In the rows, 128 means zero.
One turn or mirror swaps these rows in pairs. Which row does each one swap with?
z_687: [116  87 121 151  99  87 104 133 119 126 123 130 116 139 120 111]
z_502: [147  94 126  83 114 101 148 122 145 127 135 122 122 145 109 111]
z_254: [145 120 120 108 104 109 112 137 123 156 147 102 130 152 106  90]
z_183: [124 118  94 123 107 109 108 136 143 142 141 108 124 151 141 114]
z_949: [131 119 105  91 112 118 128 169 116 127 152 124 107 135 117 115]
z_525: [111 109 123 119 100 136 126 137 123 116  85 129 115 118  96 132]
z_849: [125  97 131 127  85 112 116 145 149 134 166 131 114 111 120 114]
z_86: [142  53 130 117 112 103 106 129 120 135 137 122 108 137 116 122]
z_314: [102 110 132 119  97 117 138 115 130 137 139 122  88 162 102 119]
z_979: [128 121 114 113  81 135 109 123 136 108 117 117  89 110 113 132]
z_320: [122 103 100 105 101 143 128 136 117 138 110  97 132 116 110 136]
z_140: [123 124 146 113 114  97 112 120 121 134 146 135 119 110  88 127]
z_600: [103  80 129 134  92 124 116 126  96 146 131 132 108 143 124 103]
z_295: [115 108 131 107 126 124 116 117 114 151 109 162 111 145  95 122]
z_562: [115  95 109 123 101 137 140 148 133 114 130 155  91 140 128 115]
z_251: [114  92 107 128 120 127 135 132 143 122 130 121 145 119 122  87]
z_914: [118 107  97 127 100 150 124 111 137 136 150 120 132 143 126 115]
z_497: [146  91 103 114 111 118 138 130 116 142 136 127 145 129 138  97]
z_636: [161  88 140 109  97 134 127 131 136 122 137 114 134 139 141 107]
z_239: [145 121 129 149  94 121 137 139 149 150 124 135  90 133 108 130]
z_224: [144  83 111 142 103 131 129 112 145 124 119 159 106 127 106 112]
z_358: [147 128 123  95 139 127 147 124 129 136 122 117 123 127 119 132]
z_280: [118 117 156 103 102 126 110 138 108 117 124 120  89 155 109 127]
z_643: [131 102 141 116 119 101 122 136 146 152 143 162 124 129 133 119]
z_160: [108 134 136 121 117 155 109 140 134 125 112 118 106 117 121 115]
z_327: [127 128 142 132 114  97 101 144 116 150 114 113  96 123 108 101]
z_759: [139  97 109 103 124 108 117 145 145 170 136 122  90 135 108 129]
z_622: [130 103 143 113 125 128 104 122 109 156 141 128 120 104  91  96]
z_975: [150 131 144 131 121 112 114 163 135 142 130 112 126 135 106 111]
z_204: [147 121  90 118  89 123 113 130  94 115 128 126 109 122 106 115]
z_536: [137  96 147  99  84 132 130 145 158 123 118 139 119 113 105 115]
z_144: [119 106 108  88  89 143 103 128 147 135 121 139 106 156 105 112]
z_505: [119  88 138 141  97 134 132 110 120 147 123 115  99 131 133 138]
z_174: [145 120 110 118 116 134 136 132 118  97 133 133  99 129  84 107]
z_612: [109  63 121 107 126 123 107 126 133 134 105 124 108 139 114 105]
z_332: [158 116 134 116 126 107 101 146 127 123  99 122 107 118 127 128]
z_671: [129 125 110 100 109 132 127 133 128 115  92 121 124 110 111  93]
z_616: [149 103 143 130 111 128  92 143 112 152 121 107 121 155 101 109]
z_694: [162 113 149 122 128 127 105 123 148 143 131 120 102 113 106 105]
z_106: [112  84 104 102  97 124 131 116 108 141 101 113 104 130  91 116]

z_183 pairs with z_612
z_622 pairs with z_204
z_505 pairs with z_636
z_327 pairs with z_671

One turn or mirror swaps these rows in pairs. Which row does each one swap with?
z_547: [124 107 115 129 113 126 110 126 124 135  94 124 119 148  74 112 163 127
 136 101 140 106 106 141 143 117 132 117 121 132]
z_881: [122 114 113 131 106 129 107 130 120 125  86 123 116 152  81 110 163 117
 138  91 136 105 110 136 147 110 137 115 126 132]
z_440: [140 108 122 155 107 115  91 122 106 134 118 139  87 137 111 132 127 114
 123  95 117 122 132 145 117 129 121 132 165  98]
z_718: [135 107 117 156 104 128  99 122 112 143 102 140  90 136 114 134 122 105
 114  92 121 116 129 136 117 129 128 127 159 103]
z_459: [124 111 104 130 112 129 105 125 116 127  93 124 112 151  83 103 158 116
 135 102 128 118 103 131 134 109 149 113 122 146]
z_471: [150 156 115 145 112  95  75 114 117 135  98 100 138 150 130 143 139 141
 116 124 139  91 126 149 123 118  95 128 123 136]
z_893: [158 157 108 110 120 122  95 144 112 146 110 111 132 124  90 126 112 119
 125 105 116 119 113 177 146 140 102 115 106 140]
z_367: [114 153 124 125 113 122  98 125 118 123 134 131 139 139  98 155 110  89
 119  99 120 109 146 117 124 147 130 128 120 153]
z_3: [148 142 104 122 103 141  73 125 117 117 126 130 144 121 132 144 126 119
 125 122 139 127 125 118 135 127 124  79 112 124]
z_315: [130 144 109 117 112 106  64 117  89 132 137 124 119 115 108 142 130 118
  96 131 149 142 129 163 129 115 118 127 128  96]
z_430: [153 160 122 138 110  92  83 119 113 143 100 102 132 144 143 139 136 135
 116 129 139  91 118 150 128 116 102 124 118 132]
z_347: [162 158 110 105 120 122  92 140 112 147 112 112 134 115  89 127 103 126
 121 112 121 126 106 163 138 140 111 114 108 156]
z_94: [151 149 124 136 113 115  67 113 120 141  83 114 127 100 107 132 122 131
 127 123  94 153 157 134 138 102 121 132 122 137]
z_948: [120 138 104 157 116 108  81  99  95 117  83 121 126 101  99 122 118 120
 124 116 106 143 126 103 146 110 133 135 126 143]
z_128: [154 153 136 141 113 114  71 103 121 139  75 106 120 106 113 129 118 135
 133 121 109 142 158 142 138 110 119 132 113 134]
z_663: [155 158 109 101 113 119  91 144 107 144 111 103 138 121  96 122 112 121
 130 105 114 122 106 170 144 145 108 114 111 146]
z_530: [105 141 134 119 112 117  69 135 156 114 119 119 115 142  87 124 153  94
 119 113 139 116 150 134 122 137 121 128 132 137]
z_854: [157 149 125 135 113 112  70  98 115 134  83 111 132 107 110 128 118 134
 127 121 112 147 164 132 131 111 119 137 115 133]
z_689: [127 104 115 158 106 121  93 119 114 146 113 139  86 140 107 132 123 100
 116  96 123 122 124 142 114 131 122 127 164 110]
z_403: [129  96 119 136  88  98  71 137 133 116  92 122 135 151 121 124 140 104
  94 115 121 115 119 162 144 136 122 136 152 147]
z_578: [127 143 111 149 121 126  80  94 100 105  86 134 146 106  96 122 121 116
 126 113 118 140 119 101 141 122 135 140 120 132]
z_451: [126 111 105 131 109 125 107 128 113 129  93 122 121 152  80 109 164 116
 141  98 129 117 104 143 143 105 138 111 119 131]
z_733: [102 128 129 126 104 106  73 132 162 120 116 116 114 134  85 134 153  91
 122 119 137 125 153 134 127 138 128 117 131 141]
z_472: [172 108 123 138  76 124  79 139 103 122 107 126 113 114 107 138 103 131
 100 118 111 137 117 137 129 139 145 127 118 137]
z_685: [125 130  98 135 120  89 109 134 114 113 143 102  97 129 122 137 147 128
  99 113 123 125 114 118 109 128 135 127 113 134]
z_426: [144 151 106 117  93 140  75 124 121 127 116 132 139 119 132 145 131 128
 120 122 140 132 119 118 138 115 122  87 101 124]
z_635: [124 135 107 156 112 121  90  97  93 115  90 123 128 102 100 117 116 120
 125 114 113 133 116  92 148 112 122 128 114 135]
z_910: [130 161  98 117 123 114  74 113  90 138 138 118 125 118 105 142 131 117
  97 131 149 146 125 158 130 110 120 123 129 106]
z_447: [134  96 121 138  86  96  74 145 115 115  86 124 140 143 110 115 153  98
 109 126 120 121 111 153 143 133 132 128 145 152]
z_222: [130 151 110 120 118 103  69 108  95 129 137 114 122 109 104 138 120 119
  95 124 150 140 131 158 123  96 118 122 117 102]
z_595: [115 151 114 132 109 114  99 131 124 121 122 125 127 132 104 153 105  83
 118 101 134 102 151 109 131 136 122 113 119 160]
z_868: [151 148 134 140 107 124  64  98 113 134  82 108 128 115 105 125 118 134
 142 126 105 143 158 144 131 113 121 136 122 138]
z_996: [105 133 125 131 109 112  74 136 156 123 113 126 114 144  90 131 149  91
 113 113 132 126 157 121 117 146 126 125 133 138]
z_287: [123 140 109 157 120 117  79  93  99 113  80 124 130 102  98 116 128 122
 120 116 118 141 112  98 147 117 132 135 126 142]
z_306: [156 153 116 105 120 113 100 141 100 151 108 107 136 124  89 127 109 127
 120 112 112 119 117 173 145 142 107 119 107 142]
z_138: [131 106 124 155  98 122  85 129 115 131 116 138  87 135 108 122 113 106
 120  99 105 126 127 139 116 130 126 125 163 107]
z_723: [128 138  94 134 124  93 107 127 111 108 133 103  83 131 111 135 150 129
  96 116 118 124 123 131 106 116 141 115 121 137]
z_30: [151 153 109 110 118 121  91 140 105 151 112 102 142 114  93 127 110 124
 128 118 113 121 119 174 148 139 103 120 110 146]
z_752: [156 152 136 138 115 117  71 111 123 141  86 107 123 104 114 122 126 132
 124 115 104 144 167 151 134 116 116 135 114 128]
z_851: [112 138 126 130 107  99  73 123 157 122 122 118 113 136  86 123 152  89
 120 119 121 117 159 126 128 142 124 117 129 141]
z_886: [153 158 110 149 119  82  79 120 106 144  98 104 138 142 131 138 137 145
 123 116 139  97 120 143 128 108 107 117 118 137]
z_123: [128 106 112 131 104 121 107 131 121 121  91 119 122 147  83 104 160 126
 136  95 136 115 109 132 139 106 145 107 121 137]
z_560: [110 148 120 125 109 112 104 134 113 120 132 126 131 129  91 152 102  85
 107 102 128 113 142 121 130 145 125 106 123 155]
z_164: [146 104 121 156 103 130  95 120 111 138 117 145  93 133 104 129 127 104
 119  93 119 120 128 139 122 127 128 131 166 110]
z_411: [127 114 102 126 110 130 112 134 120 121  95 120 114 149  84 108 162 121
 137 104 144 109 115 142 139 113 145 107 126 138]
z_775: [114 148 117 129 103 112  91 130 127 119 129 127 124 129  92 160 101  89
 109 103 137 100 148 117 131 141 126 113 121 154]
z_665: [147 157 115 145 112  89  83 115 115 139 104 105 135 143 135 143 139 146
 122 113 137  95 121 154 130 111  93 127 116 135]
z_544: [139 157 115 149 111  88  75 113 111 142 100 104 139 138 137 139 136 142
 120 120 141  90 119 153 126 117 107 133 109 138]
z_139: [172 119 113 139  77 120  74 138 109 111 110 124  99 115 103 137 107 134
  89 118 120 140 118 136 125 134 133 117 115 139]
z_815: [168 120 123 138  69 115  77 142 107 116 112 115 106 116 103 132 106 130
  88 121 119 140 119 144 124 131 141 127 113 133]
z_265: [109 130 123 128 103 117  70 127 162 116 114 115 115 140  93 128 164 100
 124 111 137 129 156 136 126 136 129 112 129 123]
z_515: [134 113 114 152  99 122  90 133 107 136 113 142  89 130 117 133 123 100
 127 105 116 127 126 143 122 125 122 131 172 101]
z_770: [121 149 122 124 108 118  96 126 120 128 134 128 129 135 102 160 104  89
 111 105 129 102 149 122 131 145 129 111 121 164]
z_950: [131  98 119 136  97  97  71 153 118 117  90 126 134 144 115 117 139  92
  99 125 123 112 118 158 146 141 126 128 147 153]
z_941: [159 150 109 110 113 127  94 148 106 156 111 104 135 112  97 121 116 137
 127 112 115 126 113 166 144 137 104 124 112 151]
z_962: [126 143  99 114 116 104  73 113  91 139 133 114 133 106 108 144 126 117
  93 125 147 150 124 157 131 113 117 120 124 103]
z_212: [147 153 112 100 117 122  97 138 107 154 102 109 134 126  93 127 111 134
 128 116 112 128 117 173 153 139 107 118 116 144]
z_419: [167 119 114 140  81 117  88 138  96 107 101 123 108 120 116 132  97 131
  92 119 129 142 120 136 127 141 143 118 112 131]
z_913: [127 140 101 154 114 114  78  92 101 116  75 125 133 104 107 117 107 122
 121 113 115 140 113 110 153 114 122 127 121 139]
z_348: [125 147 105 147 112 117  84  92 100 119  79 124 134  99 103 123 116 117
 120 114 103 133 110 103 153 123 122 136 126 140]
z_923: [124 106 108 125 105 125 101 126 116 127  90 122 118 155  76 106 158 125
 136 103 134 108 104 131 146 117 135 112 121 125]
z_526: [123 148  98 125 132  90 108 129 114 113 130 101  99 131 111 136 155 134
  99 117 127 116 116 128 108 120 146 119 121 124]
z_701: [158 159 135 136 100 110  63  99 118 133  79 115 119 113 104 117 122 127
 128 116 110 144 161 133 145 111 121 129 115 136]
z_241: [133 151 103 115 119 110  69 113  84 140 135 116 121 106 110 135 121 114
  86 123 147 141 124 159 131 112 114 125 130 109]
z_162: [134 124 131 142 134 116 127 140 118 117 103 142 124 102 117 115 148 100
 110 110  98 132 125 139 118 134 131 114 139 145]
z_172: [103 142 118 133 108 106 101 125 126 129 132 131 129 135  94 153 112  82
 106  99 131 102 141 124 128 138 124 113 118 163]
z_821: [131 114 113 161 105 117  88 123 111 137 111 137  83 137 111 132 110 104
 113 100 112 130 127 137 121 129 122 129 168 111]
z_182: [132  97 130 137  86  90  78 137 120 114  90 121 138 144 119 123 150 102
 108 127 124 120 112 156 142 137 125 132 153 147]
z_99: [132 146 102 117 114 105  67 105  90 142 125 117 124 110 108 143 117 118
  95 122 152 146 126 160 130 102 113 127 129 107]
z_93: [124 100 120 142  88  98  76 141 117 109  86 127 135 148 118 121 143 100
 105 127 123 120 117 169 150 139 120 134 148 149]
z_223: [158 165 117 135 115  90  84 124 114 142 102 103 135 140 135 141 131 137
 124 118 133  87 121 147 125 117 105 118 114 136]
z_896: [155 157 109 109 120 120  96 151 113 149 112 104 135 117  99 120 106 124
 121 120 111 121 115 167 141 143 109 117 104 149]
z_983: [129 139 100 127 116 101  71 109  97 138 138 118 118 113 100 147 121 113
  90 127 158 142 135 152 128  97 117 127 123 110]
z_273: [113 133 132 132 112 108  70 136 151 121 122 108 118 140  80 122 161  97
 119 115 135 123 161 129 137 139 122 109 129 129]
z_838: [133 102 126 138  92  97  71 140 116 112  86 119 139 152 115 123 149 108
  97 126 119 118 123 161 141 135 118 140 151 153]
z_762: [131 139 101 134 117  90 108 128 121 107 131  92  88 132 113 128 146 131
 103 118 121 117 117 131 104 119 143 121 123 124]
z_488: [130 114 113 131 106 127 107 127 108 127  92 121 118 144  84 102 165 117
 141  95 133 107 104 143 135 110 144 111 110 135]
z_170: [161 148 137 142 117 117  67 112 114 134  82 103 121 116 106 115 122 129
 125 116 104 140 169 136 152 113 114 124 118 126]
z_824: [123 102 124 139  87  92  73 139 121 111  87 123 137 147 122 124 138 103
 108 113 124 115 118 163 146 141 129 138 153 150]
z_198: [135 102 118 155 101 126  93 114 107 140 118 139  90 136 109 131 127 108
 116  96 123 117 123 136 114 128 132 119 166 108]
z_87: [111 139 123 130 111 112  74 134 163 121 110 130 110 134  83 140 147  92
 117 118 137 117 155 129 119 130 131 107 132 134]
z_811: [132 146 106 125 113 105  77 120  90 138 139 123 122 109 109 147 131 108
 102 128 158 139 129 158 121 100 117 127 130  99]
z_907: [123 143 108 158 113 112  86 107  98 113  80 123 141 100  99 119 116 111
 123 116 116 144 126 100 145 117 125 129 121 149]
z_119: [135 129 137 147 137 121 117 142 103 117 107 140 127 104 123 115 148 102
 108 104 102 137 126 129 120 130 131 113 135 148]
z_630: [145 158 111 152 116  86  80 108 115 143  94 102 142 142 131 136 137 148
 110 123 134  98 122 157 125 112 104 129 115 133]
z_551: [108 144 125 127 100 111 105 117 118 125 127 131 136 133  91 161 117  84
 109 103 132  99 139 122 132 138 131 110 121 157]

z_170 pairs with z_273
z_824 pairs with z_544
z_198 pairs with z_241
z_815 pairs with z_762
z_265 pairs with z_752
z_775 pairs with z_948
z_472 pairs with z_526
z_3 pairs with z_119
z_419 pairs with z_685

